[[121 143]
 [127 133]
 [137 142]
 [110 132]
 [116 146]
 [149 131]
 [104 156]
 [135 140]
 [148 119]
 [123 138]
 [110 153]
 [149 126]]
->
[[143 133 142 132 146 131 156 140 119 138 153 126]
 [121 127 137 110 116 149 104 135 148 123 110 149]]

[[152 120 103 127 139]
 [109 141 142 121 111]
 [131 139 122 129 115]
 [112 133 128 132 146]
 [142 101 151 119 138]
 [134 138 127 127 110]
 [126 125 143 130 116]
 [134 141 109 127 116]]
->
[[139 111 115 146 138 110 116 116]
 [127 121 129 132 119 127 130 127]
 [103 142 122 128 151 127 143 109]
 [120 141 139 133 101 138 125 141]
 [152 109 131 112 142 134 126 134]]

[[123 110 124 139 117  98 137 117 110 129 135 140 145]
 [134 121 124 139 112 119 124 128 125 124 129 132 130]
 [123 115 123 130 108  99 146 113 104 121 122 138 147]
 [126 127 121 113 113 115 153 114 103 112 105 129 146]
 [130 108 125 146 110 103 127 123 116 139 135 130 138]
 [128 115 125 147 117 109 124 123 123 134 138 134 135]
 [122 119 124 120 116 104 150 113 102 122 113 134 149]]
->
[[145 130 147 146 138 135 149]
 [140 132 138 129 130 134 134]
 [135 129 122 105 135 138 113]
 [129 124 121 112 139 134 122]
 [110 125 104 103 116 123 102]
 [117 128 113 114 123 123 113]
 [137 124 146 153 127 124 150]
 [ 98 119  99 115 103 109 104]
 [117 112 108 113 110 117 116]
 [139 139 130 113 146 147 120]
 [124 124 123 121 125 125 124]
 [110 121 115 127 108 115 119]
 [123 134 123 126 130 128 122]]

[[110 117 132 140 127 126 110 114]
 [115 139 109 114 137 142 111  99]]
->
[[114  99]
 [110 111]
 [126 142]
 [127 137]
 [140 114]
 [132 109]
 [117 139]
 [110 115]]

[[112 137]
 [154 115]
 [115 137]
 [111 140]]
->
[[137 115 137 140]
 [112 154 115 111]]

[[137 114 149 146 135 113 150 124 149]
 [124 120 136 133 125 128 131 135 129]
 [120 123 142 142 118 123 148 128 146]
 [122 122 127 131 123 134 131 133 128]
 [122 113 136 150 119 127 153 131 147]
 [112 144 126 137 101 125 142 131 137]
 [112 109 154 145 115 128 154 137 148]
 [119 150 127 151 100 114 151 125 151]
 [124 101 150 144 128 127 148 137 141]]
->
[[149 129 146 128 147 137 148 151 141]
 [124 135 128 133 131 131 137 125 137]
 [150 131 148 131 153 142 154 151 148]
 [113 128 123 134 127 125 128 114 127]
 [135 125 118 123 119 101 115 100 128]
 [146 133 142 131 150 137 145 151 144]
 [149 136 142 127 136 126 154 127 150]
 [114 120 123 122 113 144 109 150 101]
 [137 124 120 122 122 112 112 119 124]]
---
[[142 131 147]
 [113 147 124]
 [144 129 146]
 [138 131 148]
 [145 128 152]
 [132 134 142]
 [134 129 143]]
->
[[145 128 152]
 [138 131 148]
 [142 131 147]
 [144 129 146]
 [134 129 143]
 [132 134 142]
 [113 147 124]]

[[128 139 124 129 130 127 129]
 [135 126 123 128 126 135 128]
 [124 133 125 122 130 131 130]
 [122 129 111 125 128 140 131]
 [124 125 153 131 131 113 130]]
->
[[124 125 153 131 131 113 130]
 [124 133 125 122 130 131 130]
 [128 139 124 129 130 127 129]
 [135 126 123 128 126 135 128]
 [122 129 111 125 128 140 131]]

[[143 143 111 103 146 146 144 157 149 143 113 111 115]
 [112 112 146 113 106 107 111 147 104 112 145 149 142]
 [121 122 137 105 150 151 121 154 153 121 135 102 136]
 [145 145 102 111 111 110 146 151 110 145 104 150 107]
 [111 111 155 129 147 147 110 123 148 111 152 105 150]]
->
[[111 111 155 129 147 147 110 123 148 111 152 105 150]
 [112 112 146 113 106 107 111 147 104 112 145 149 142]
 [121 122 137 105 150 151 121 154 153 121 135 102 136]
 [143 143 111 103 146 146 144 157 149 143 113 111 115]
 [145 145 102 111 111 110 146 151 110 145 104 150 107]]

[[120 104 105]
 [120 102 103]
 [133 146 145]]
->
[[133 146 145]
 [120 104 105]
 [120 102 103]]

[[138 135 133 125 125 128 132 113]
 [127 122 123 119 135 126 120 137]
 [143 132 109  98 128 111 138 119]
 [123 134 121 117 139 132 109 126]]
->
[[138 135 133 125 125 128 132 113]
 [127 122 123 119 135 126 120 137]
 [123 134 121 117 139 132 109 126]
 [143 132 109  98 128 111 138 119]]

[[104 126 113]
 [131 153 109]
 [125 133 126]
 [105 128 118]
 [129 132 142]
 [147 114 120]
 [136 124 139]
 [115 139 151]
 [136 114 127]
 [125 130 123]
 [119 133 133]
 [112 150 119]]
->
[[115 139 151]
 [129 132 142]
 [136 124 139]
 [119 133 133]
 [136 114 127]
 [125 133 126]
 [125 130 123]
 [147 114 120]
 [112 150 119]
 [105 128 118]
 [104 126 113]
 [131 153 109]]
